Rows are one point carried round by a steady rotation, each followed by how many ticks it has turned.
The counts run from 0 to 370.
[ 82 125  74 118 154  98 149 152 107 111 164 115 125 104 153 177  92 144
 110 144 103 140 147 114 145 129 159 123 155 177 119 124 163 124 104  61
 122 153 134 160 141 163 120 111 164 126 179 119 154 152 147 133]	149
[101 119 137 154 115 150 138  76 169 119 156 177 167  69 123 129 116 150
 151 134 106 126 141 112 141 123 118  91 175 153  81 123 105 100 112 114
  69 125 132 120 120 135 120  88 109 134 157 125 121 181 135 140]	87
[ 98 127 134 126 111  97 111 128 112 116 166 176 150 103 121 163  95 146
 136 104 118 110 139 134 138 139 140 108 166 114  82 113  88 123 111  97
 122 146  96  81 119 117 160 121 187 126 159 115 100 176 113 188]	298
[ 62 122  90 117 116 131 149  77 142 133 124 136 112 102 143 141 123 126
 131 111 102 110 120 129 161 125 124 104 169 140  86 129 113  88  90  79
 107 158 156 113 165 101 122  83 129 173 165  95 148 149 162 142]	364
[123 127 103 112 111 140 140 144 144 119 144 126 142  78 108 199  99 139
 159 157  94 135 138 141 131 112 151  75 167 161  99 143 143 155 123  85
  89 151 171 162 115 133 106  84 112 131 137  77 152 141 138 110]	12
[ 91 141 149 129 129  95  94 113  81 132 173 108 141  96 135 123 113 117
 125 133  62 127 176 145 152 126 125 121 155 109  96 102 104 131  80 118
  86 144  97  97 116 110 162 141 161 117 134 100  92 168 117 153]	185
[129 122 132  66 135 122 129 136 148 106 128 116 117  95 111 187 106 119
 150 141  91 137 139 131 124 135 123  77 152 110  51 129 163 116  87 109
 101 178 173 126 117 148 126 102 108 134 122  81 130 131 138 128]	208
[101 121 162 133 144  85  91 122  83 117 178 122 148  98 130 127 100 129
 117 134  81 135 169 135 121 135 135 119 167 119  96 100 124 129  84 133
  87 151  95  82 104 132 150 142 158 106 154 147  92 166 118 164]	187
[ 96 134 122 123 112 145 140  73 135 117 141 143 140  98 146 140 133 169
 172 148 103 142 130 113 119 129 126  83 170 139  63 144 121 130  96  60
 104 136 120 131 116 125 111  95 133 157 169  82 135 169 155 124]	283
[122 124 109 102 118 134 137 134 155 104 142 121 129  75 105 182 115 149
 178 152  87 140 152 128 144 103 150  77 156 119  79 125 143 139 104  73
  90 135 154 149 117 131 109  89 108 145 132  75 128 154 134 122]	14
[102  93  77 152 140 140 120 159 130 119 150 120 127  87  96 202  81 127
  98 139  80 127 166 120 161 108 167  87 162 151 143 128 149 162 117  85
 113 151 168 132 120 133 123 135 145 131 136 122 160 118 136 138]	234
[ 80 131 110 106 153 103 140 133  95 122 140  78 130 117 176 150 115 109
 111 146  88 146 150 138 117 137 141 126 157 181  95 120 163 114  93  91
  89 172 140 139 146 149 121 101 139 121 160  98 153 151 169 101]	66
[115 142 114 157 118 122 137 120 133 140 154 182 171  94 120 148  98 154
 146 150 105 134 129 125  98 152 121  78 163 172  68 140 112 102 114 132
  78 141 117 120  90 146 109  80 146  89 166 128 103 162 116 144]	5
[102 109 129 166 114 158 127 112 148  95 173 170 174 129 126 127 117 131
 114 145  83  96 133  74 168 123 148 120 148 123  72 132 106 145 107  64
  88 142 138 128 116 126 104 137 137 117 133 111 127 169 121 160]	353
[116  93 117 142 123 151 122 106 163  79 151 152 151 107 124 166 135  99
  95 132 118 111 151 122 147 114 146 116 157 160 100 114 113 148 126  68
  96 190 148  99 156 128 134 137 152 122 184 126 187 152 130 150]	164
[ 84 133  68 138 148  94 154 154 103 124 160 118 137 109 155 170 102 149
 109 137 102 136 151 112 140 143 148 120 153 182 111 136 157 114 104  72
 126 145 124 161 128 163 122  99 178 118 175 104 158 155 146 127]	148
[107  97  87 130 144 120 109 129 163 103 151 119 128  85  93 160 122 107
 113 127  69 126 176 114 186  87 144  87 139  85 106 103 130 127  83  89
  92 144 162 113 135 116 118 133 119 131 126 115 129 140 112 152]	238
[ 93 157 126 113 139 101 131 106 101 138 188 152 126 116 132 126 102 150
 117 151  77 121 140 109 156 169 112 120 153 114  66 124 134 106  81  98
 109 154 129 132 104 146 139 132 164 120 162 108 111 155 109 176]	74
[ 77  91  89 161 113  97 128 158 126 114 140 146 161 110 135 143  96 127
 137  92 104 119 136 121 151  95 169 106 162 129 108 106 101 113 109  83
 106 120  90  91 141 105 105  98 156 127 140 126  94 188 143 149]	31
[ 90 132  96 125 147 110 136 120 147 125 185 150 121  87 109 142  99 137
 115 141  68 113 159 105 207 125 123 116 149 111  98 106 138  96  89  93
  93 131 170 153 137 141 132 114 121 132 141 108 130 146 108 165]	155
[ 81 125  57 172 125 107 150 143 130 150 143 171 147  94 112 163  81 170
 126 113  93 119 136 116 151 128 138  74 166 146 112 141 112  95 113  98
 116 111 128 124 102 126 109  82 164 128 146 123 113 149 128 160]	228
[ 81 132  96 151 114 131 125  96 123 122 117 132 151 150 165 104 143 101
 116 133  87 124 124 110 119 133 114  95 143 133  51 127  92 108  90  80
  82 159 111  91 125 109  84 106 154 120 166  97 123 159 144 132]	59
[ 64 120 125 146 143 110 129 100  91 143 157 101 134  95 149 162  94 153
 108 109  88 130 166 132 146 142 140 117 178 149 118 131 121 129  90  80
 133 151 122 119 113 127 181 129 176 150 147  94 143 158 164 147]	370
[122 111 104 133 135 129 102 152 136 112 118  87 141  93 101 206 118 101
 111 135  74 139 174 147 124 116 138  71 138 123 102 125 131 169 107  97
 104 173 153 107  98 121 133 134 146 112 126  79 153 113 133 124]	318
[108 111 154 139 109 153 129  98 155 105 172 178 158  81 110 120 102 129
 153 151  91 113 134 115 148 107 144 103 177 158  89 118 113 126 117 103
  59 135 146 118 143 121 113  95  99 124 153 133 116 180 124 146]	85
[100 109 154  67 149 109 131 125 135 106 154 104 120  80 132 200  90 133
 138 113 109 139 151 141 132 138 140 113 178 132  88 119 160 109  89 102
 119 171 159 122 141 154 173 113 129 158 137  95 148 159 160 131]	290
[109 105 115 143 132  97 110 148 126 112 117 126 173 135 149 142 123  94
 101  98  93 132 140 107 103 145 122  96 138 104  49 115 107  92  79 127
  98 163 104  72  95 141 110 113 160  90 128 118 102 160 141 146]	327
[116 105  88 141 155 114 119 160 116 127 126 108 129  90 113 175  86 125
 119 147  71 162 153 138  91 113 138  57 160 150 117 132 168 134 104 133
  88 156 140 106  99 144  96 105 124 101 166 152 133 113 133 123]	121
[ 81 142  90 114 161  88 131 127  85 142 146  94 111 116 159 141 100 117
  85 137  71 147 155 131 112 156 109 111 158 147 104 124 158 100  74 116
 111 175 138 114 120 151 134 119 168 113 181 129 149 122 141 139]	260
[ 97 111 154  88 148 116 129 121 129 104 150  98 135  79 136 198  91 139
 135 115 109 139 158 137 132 143 141 108 174 145  92 129 157 120  89  99
 123 167 153 135 126 163 176 116 137 146 133  91 156 163 174 130]	289
[122 131  78 109 123 134 116 138 132 121 124 122 121 121 101 156 125 118
 125 154  57 141 142 120 126 119 125  64 130  79  61 125 137 151  79  87
  93 158 148 115  98 110  88 121 132 121 134  81 117 114 112 147]	127
[116 120 136  67 115 130 127 140 135 117 135 141 119 121 108 172  92 128
 143 128  84 125 115 123 127 133 132  83 152  91  40 132 145 132  84 102
 104 168 167 114 117 125 106 107 118 139 114  79 106 137 132 152]	210
[111 112 166 139 142  96  93 131  80 116 174 135 154 102 130 128  86 120
 104 134  79 130 156 135 116 140 136 110 170 135 100 111 126 131  92 144
  81 159  95  78 104 143 149 139 156  97 159 158 100 160 115 160]	188
[121 137 120 143  89 144 123 119 116 136 144 158 145 101 116 128 109 130
 157 171  76 114 123 148 104 115 135  78 165 166  83 132 104 163 125 115
  59 146 132 114 115  95  77  94 119 107 166 104 102 145 115 127]	197
[110 145 129 121 128 113 112 110  98 113 196 137 134 115 131 107 125 125
 124 178  64 118 157 118 166 130 125 129 141 115  77 105 121 150  88  83
  70 154 120 134 121 126 117 142 143 103 156 100 111 161  92 160]	268
